Each row is where one point has got to under a steady rotation. How many ticks took it there?
The counts run from 0 to 925.
[ 17.1  -3.7   0.5  14.6  -5.5  25.4  62.7  -6.8 -13.8   2.6  -3.7   7.9
 -28.0  18.8  -6.4  -4.4 -39.7 -31.4  -1.9  -4.0 -36.9  14.5 -19.5  18.4
   4.0  -0.8 -12.1 -18.4  13.4  37.0  19.6 -14.3  10.3  -2.0  -5.2  -2.4
  -7.6] => 809
[ 29.5 -17.1   0.4   3.5  40.4 -29.0   2.3 -14.1  24.4   9.7  35.7  -8.0
  44.2  -0.5  18.8 -35.4  -9.7  31.6   9.9 -19.0  22.9 -32.4  -0.7 -55.6
 -21.4  -0.3  -9.7  19.2   8.0  -9.4  25.0 -14.2   0.5  -7.6  18.6  13.1
  17.3] => 22
[  2.5 -40.0   6.5  41.2  18.2 -26.1  22.6  -0.8  13.4 -54.0 -28.6  35.7
  21.7   2.8  -5.1   5.7   4.3   8.1  -7.5 -13.3   2.5   3.2  22.1 -12.1
  -5.6 -46.5  36.8 -14.3 -33.7   3.3  -7.7   1.9  16.1  -6.8  -9.5  19.0
   6.0] => 353
[-21.6   0.4   2.0   3.1   2.4 -58.7 -22.6  19.3 -21.4  32.9 -11.1 -17.1
  11.8   2.3 -31.2  26.9  -6.7   0.4 -21.0  -9.9  -2.2  -3.0  17.8  17.5
  -7.0 -22.3   6.2  -2.2 -10.4 -26.5  34.6  -5.1  23.1  -0.4  30.4  -0.1
  16.1] => 165
[ 15.5  12.3   5.8  -5.0   6.7  48.1  22.6   2.0  20.5   3.0   6.3  25.7
   6.6 -20.4   5.0  13.9  10.2 -14.1   3.5  12.2  51.8 -20.8  10.8 -28.5
   9.1 -12.4  22.2   8.0   3.5  33.9  -4.6 -21.3  29.2 -12.5 -38.2  38.8
  11.2] => 116
[ -2.2  36.9 -10.1   3.8  -2.7  32.8  26.0  31.4   8.6  15.3 -16.2  26.0
 -10.6  -2.8  -1.6  13.1   2.9  -8.7  16.3  14.3  -5.3   3.7  15.8  -7.6
  -6.7 -10.3   4.8 -23.2 -13.8   0.5  53.7 -25.6  51.9  -4.2 -19.9  29.6
  -7.9] => 910
[ 15.5  30.0 -13.7   3.3  -6.0  55.9  10.9   8.7  -1.2  15.1  -3.6  24.2
 -10.4  -5.4 -14.2  -1.1  15.0   4.7  -5.4   3.1   2.5  -4.9  23.9  -2.9
   9.8   4.9   1.7  34.9 -41.5  39.0 -18.2   3.9 -15.1  -8.1 -22.1 -10.4
  42.7] => 471
[  1.2  -1.4  -8.9  52.7  -7.6   2.8 -10.3   3.5  21.4   6.9 -17.4  34.6
 -19.7  -1.5 -42.4  32.0  -5.9  31.2  -6.2  28.0 -43.7  -1.9  21.3  11.5
 -24.2 -37.3  11.0 -13.8 -16.2  18.9  14.5 -21.2 -10.4 -14.7 -19.0  -5.5
  -2.2] => 571
[-12.0 -17.1  26.7 -26.8  36.1 -43.9 -24.2   9.4 -14.0  30.2 -19.2 -11.1
  -3.5 -25.7  -3.8  23.3  -7.5 -21.7 -19.0 -19.5   3.7 -11.7  21.5  -2.2
  -9.4 -11.1  30.3  17.8 -42.9 -12.9  29.2   4.3 -31.8  16.1  39.6  -6.3
  -7.0] => 52
[ 14.0 -24.2  12.4 -12.7 -13.7   6.7 -33.1   7.0   7.3 -27.5  -6.1  24.4
  -0.9  28.9 -18.1  21.7   6.4   7.4  -2.7  25.7 -28.9   7.8  15.5  10.2
  44.7  30.7  -1.0  -4.6  41.3 -26.0 -24.0  12.5  -1.1  22.1  16.2  45.9
  -9.0] => 542
[ -8.7 -20.2 -19.9   5.8 -26.6  -2.2 -45.3   1.4 -23.8  -9.1 -18.9  26.3
 -24.1  20.7 -18.4  31.5  27.0   7.1  18.1  -6.6 -43.5   3.7   6.7  14.2
  11.8   3.8 -27.4 -17.8  24.6 -48.6  14.0  17.6   7.5  18.9 -17.5   9.2
 -23.0] => 75
[-15.0   0.3  30.5  -1.5  -4.6  15.2  -1.3  13.3  15.3 -32.9 -26.4  39.9
   4.7   2.6   4.6  52.3  26.7 -12.0  -2.2  25.5 -26.2  21.7   0.2 -11.1
   3.7 -26.5  10.0 -11.8 -23.4 -12.3  19.4  13.5  36.3 -17.9  19.4  42.4
 -11.4] => 555
[  1.0   3.6  32.4 -39.1   1.1  -4.9  -8.3 -16.2  23.8  17.8  29.6 -24.9
  -4.7  -9.0  22.9  11.1 -16.0   4.0 -36.3   5.0  -4.3  -9.5 -26.0 -19.5
  15.3  -1.1  12.3   8.1  -5.9  24.1  39.3 -40.9 -28.2  12.4  26.6  -2.2
 -19.9] => 532
[ -9.1  20.2   5.2 -24.0   0.8  20.0 -31.7  25.6  -8.2  45.3  -7.2  -7.9
 -14.8 -23.9 -26.5  17.7 -27.1   9.0   8.6   4.4  -2.2  17.0  22.9 -47.9
 -25.3  41.1   9.5  -6.0  -6.7 -11.9  20.5  27.5  11.5  16.4 -11.0  20.7
 -38.3] => 301
[ -6.1  12.6  -2.3  -7.3  -8.4  -4.3  20.4 -18.6 -23.5  14.4  26.0 -21.7
  -9.3  35.8  21.2  -9.6  16.9 -16.2  -6.6  31.7 -14.8  -6.5 -10.8  36.5
   9.7  -8.1 -40.1  -4.6  30.3  20.4 -29.9 -37.0  -4.1  -4.7 -38.4 -38.6
 -15.2] => 93
[-36.0   4.8 -27.8  -7.1 -34.9 -43.4 -30.7  -2.1  13.5   3.6  10.1  -2.2
   1.0 -33.8 -54.2  13.0  -3.4 -10.0  43.3  -2.8  -5.1  39.0 -53.6 -15.7
   5.8   5.1 -15.3 -18.6 -11.6  -2.2   0.1  27.3  -1.9  -0.6 -17.8 -11.4
  -5.9] => 387
[ -4.1 -12.4 -31.5   7.4 -29.8  -7.9  -6.3  -3.1  23.5 -20.2 -19.7  11.8
 -18.8 -36.9 -20.8 -22.9 -43.1  11.5  28.0  -8.1  -6.6  34.5 -48.1   1.3
  -9.7  19.7   0.2 -43.4  29.7   0.7  16.0  13.4 -28.8  17.0  10.6  -9.4
 -29.0] => 512
[ 34.0  -8.3  47.7  -0.1   3.0   1.4  27.5 -33.3  15.6 -13.1  30.4 -17.7
  12.1   8.0  20.7 -31.3 -24.3  47.5 -10.1 -40.8   1.0   9.2  -1.7  -4.0
 -13.2 -14.0   4.6  18.5 -14.3  14.9   6.1 -13.4 -16.1  17.7   4.0 -23.5
   3.2] => 236
[ 11.8  -5.3   4.0 -32.2  32.8 -18.5  -0.5  -3.5 -40.9 -26.4  15.4 -20.4
   8.8  -2.4  -8.3 -33.4  -8.8  -6.3 -26.0 -21.6  15.6  -9.8   5.0  -3.0
  39.9  17.2   6.6  57.1  26.5  -7.8  -1.9 -29.0 -30.0  29.5 -14.5  -1.9
  -0.1] => 733
[-21.6  -0.7 -52.7  10.8 -13.1 -23.2   4.8  31.7  29.3 -14.8 -27.5  17.7
  10.2 -18.2   1.1  13.2  20.0  10.6  -5.2  44.9 -16.3  23.7  22.7 -12.5
 -33.5 -15.6   2.9  -9.7 -42.5   4.7  16.1   7.5 -11.5 -22.1  25.1   4.7
   4.4] => 57
[ 18.8  -0.5 -18.2 -32.4   6.1 -22.5  28.0  -6.1  -5.6  27.5  32.1 -24.3
   9.2  52.7  25.1 -36.7  18.3  27.4  16.4   2.9 -43.9   5.2   4.8  -7.1
   7.3   9.5 -41.1  -4.0   7.6  -0.3  20.8   5.1  -7.9  11.8 -26.2 -14.3
 -17.1] => 903
[  2.4  -7.9   0.0  -1.9   5.3  20.3   8.4  13.3  37.7 -18.4  -3.9 -21.8
  13.6   6.3  45.5 -33.0 -10.8  26.5 -27.2  35.5  14.3  -8.5  35.8   3.0
 -24.8  17.0  29.8 -17.4  12.9 -16.4  -2.2 -14.0 -18.0 -12.8  34.9  16.6
   0.5] => 537
[ 13.4   7.9  -9.9   9.8 -28.2  16.2 -24.3 -16.9  38.2   9.2  20.3   4.8
  13.7  -2.0  30.8   1.8  19.9   8.4   1.1  -2.7  36.0 -32.9  -5.9 -25.9
   1.0 -19.1 -23.5  12.8 -21.2  -1.6  11.6  -8.8   8.8 -28.4  36.2   5.9
  62.9] => 147
[ 38.3 -12.4  10.5   8.3   2.9  53.3  -8.0 -34.4  25.0   5.5  24.2  15.7
  -5.1   1.4  26.2  -9.7  11.2  20.0  14.3  -6.5   2.4 -33.1  11.8 -10.7
   9.7  -9.9  -1.8  23.6 -15.1  16.7 -18.6 -20.4 -42.7  13.4 -26.2  -9.2
  19.2] => 346
[-21.2  39.8 -12.7  19.7 -33.3  43.5 -12.0   6.7   8.9  21.7   7.0  10.5
 -15.4  -7.7 -25.6   5.6   8.3 -12.6  13.6  55.9   2.5  -3.7  20.5  18.1
   4.0  10.9  23.5 -47.5  30.5   2.4 -14.1  -3.2  25.5  -8.5 -40.8   8.3
  -5.9] => 912
[-14.6  23.4  35.3  23.9   7.4   5.9  11.8  -6.8  -4.9 -15.0  24.6 -13.9
  22.1 -17.7  14.1 -37.1  -0.2   2.6  35.7 -19.9  35.4  -8.4 -12.4   4.5
 -17.2  -8.6  10.6  -8.6  24.5 -51.4  17.4 -14.0  54.4  12.2   9.3  -1.8
   9.7] => 9
[ -0.5   1.1 -34.0  70.2   9.2  -1.2  32.4   9.8 -11.8   4.7 -16.0  51.5
   4.1 -15.4 -39.4   2.5 -16.0  10.9  20.2   9.9  -0.9  14.3 -17.1  14.0
 -22.6  -7.1  -9.3  -7.9  27.6   4.0  24.2   2.1  20.9   0.4  -6.0  -4.0
 -10.4] => 711
[-19.8  16.4  48.2  -3.9  13.8   3.5 -13.6  -0.7 -30.9  -5.3  17.3 -12.0
  17.5 -14.2 -12.8   0.2  -2.7  -6.4 -17.6 -27.0  35.1 -24.6   0.4 -33.3
 -12.8 -13.1  14.0  52.9  22.5 -26.9   2.3 -20.8  42.7   4.2 -15.1  25.2
  -0.9] => 831
[ -4.6  39.0  44.9 -19.3  26.9  35.7  -3.0   4.3 -13.9  16.3  17.9  16.5
   9.3 -26.6 -15.7  13.7  33.8  28.3   6.1  13.1  14.1 -23.1  20.2 -11.8
   1.9  14.3  17.8  49.3  11.9  -4.9  17.0 -24.2  -3.6   9.0 -14.4   5.3
 -13.1] => 332
[ -0.5  -5.5  19.4   4.1  -1.8  -6.9 -30.6  14.5   9.9 -11.4   0.8  24.8
  10.5   0.0  -7.3  37.6   1.6  20.2 -19.3  17.7 -28.1 -32.2  -2.3 -17.4
   3.8  -6.2  10.0   4.6  49.6 -33.8  28.2 -35.6  15.0 -14.3   7.2  46.2
 -32.0] => 430
[ 12.6  -6.4 -35.0  -9.4 -19.5 -31.4   3.0 -20.8   0.1  -2.9  24.1  -5.9
  -3.5  40.8   4.8  -8.2 -31.6  -0.8 -20.7   7.5 -34.0   2.2   8.1 -12.8
  33.5   0.0 -27.3  -6.3  22.5  -2.1  31.5  -8.5   2.9  32.5 -40.8  19.0
  -9.3] => 404
[ -9.5 -20.1 -19.1 -17.5   0.9 -29.6 -38.3 -14.8  10.7 -35.9   4.9 -15.2
   7.0  10.1   4.2  14.6  30.6   3.5 -10.4  13.4 -13.2 -24.4  11.9  35.9
  41.6   1.8   7.3   1.0  15.2 -23.1 -31.0 -33.8 -56.2   5.1 -12.8  -1.2
   7.8] => 760
[ 11.5  17.6  16.5 -30.6  37.3  15.4  15.0  25.8 -34.1  46.9 -15.1  10.6
 -23.2  -6.6 -27.0  28.5  -8.5 -30.1  21.4  -9.1 -38.5   4.8  -7.4   9.9
   9.1  24.9  -1.5  -5.2 -25.6   3.2  20.9  27.7  -2.8 -20.4 -16.1   0.3
 -31.5] => 796
[ -2.1   3.8  -0.1 -34.3  27.0  -9.9 -27.9  12.2 -40.7  73.3  18.6 -19.6
  -9.4   7.3  12.0  24.8  -4.7 -30.5  -9.3   4.3  -1.8 -23.3  14.5  -2.1
  -2.3  24.9  -9.4   9.8  -3.0  19.1   2.1   6.9 -15.7   1.2 -12.6 -10.3
 -27.5] => 191
[ -3.2 -23.9 -22.4   9.1 -42.3 -11.5 -29.0 -17.7  -6.3  -8.9  -4.9  18.5
 -20.8  32.8   3.1  21.4   8.6  -6.6  -6.3 -14.8 -43.3  13.8   5.5 -10.0
   7.7 -22.4 -17.5  -6.9 -10.3 -16.8  31.9  -0.6  -5.9  22.7 -30.5  17.1
 -36.5] => 76
[-22.0   5.8 -22.3 -19.5  -2.4   2.8  25.2  -2.5  -3.1  14.4  -9.9 -23.1
 -15.5 -34.7   5.9  -9.2 -15.4 -56.9   8.3 -16.1 -10.5  34.2 -32.4  23.1
   9.7  -3.8   9.4 -10.3 -44.1   5.3  31.6   4.1 -21.9   5.4  29.5 -25.9
 -13.4] => 282
[-16.4  19.2 -12.7 -11.2  29.6  -7.5  12.8  20.2 -29.0  44.6   9.5  -1.4
  11.5   4.0  20.6   0.4  23.0 -11.3  -4.6   5.0 -15.9 -24.8  34.3  -3.0
 -23.5 -15.1  -9.3  18.5 -15.1   6.0  60.1 -36.2  10.3   6.5  -2.0  -0.4
 -27.8] => 193
[ -8.2 -26.7  25.3  12.1  -5.9 -15.6  20.5  -6.4   5.8 -30.1  -9.4  10.5
  -6.2 -30.8 -28.9   5.8 -47.5 -25.2   4.9 -14.1  -0.8  24.1 -41.6  14.7
  14.7 -16.7  25.9 -33.1  28.2  -3.7 -10.8   6.2  26.2  -4.1  10.0  13.5
 -21.0] => 13
[ 20.8  -8.9 -14.2  49.6 -13.1 -13.0  -7.4  -1.9  27.6  -2.2   7.9  47.9
  11.7  -0.3 -22.5  11.6  36.6  26.6  22.7  32.5  20.4 -22.0  -7.1  11.0
  27.9 -10.0 -15.7   1.3  11.4  12.4 -26.5  -3.6   0.1 -13.5   8.7  -6.8
  42.1] => 245
[ 22.0 -13.9 -27.9 -11.5  -2.8  -8.8  -2.1   7.9  26.1  16.2  -5.2   8.5
 -10.5 -18.1  -9.9   9.7 -22.9  22.9  -1.4 -10.6 -27.8   6.4 -37.6  -7.8
  -6.4   7.7 -20.0  17.4 -43.6  17.2  21.4  13.0 -62.6 -24.9  30.4 -13.3
  22.5] => 158
[-13.5   5.9   2.8   0.2 -29.5  -4.8  -6.4   0.9  -6.6  24.5  17.6 -28.7
  -5.2   0.2  17.5 -13.8 -56.1  -7.7 -34.3 -20.7  48.0 -14.1  10.7 -11.1
 -10.9 -17.1  30.5 -10.5  -1.8  12.3  34.6 -36.3  34.3  10.2 -17.4   2.5
   1.1] => 505
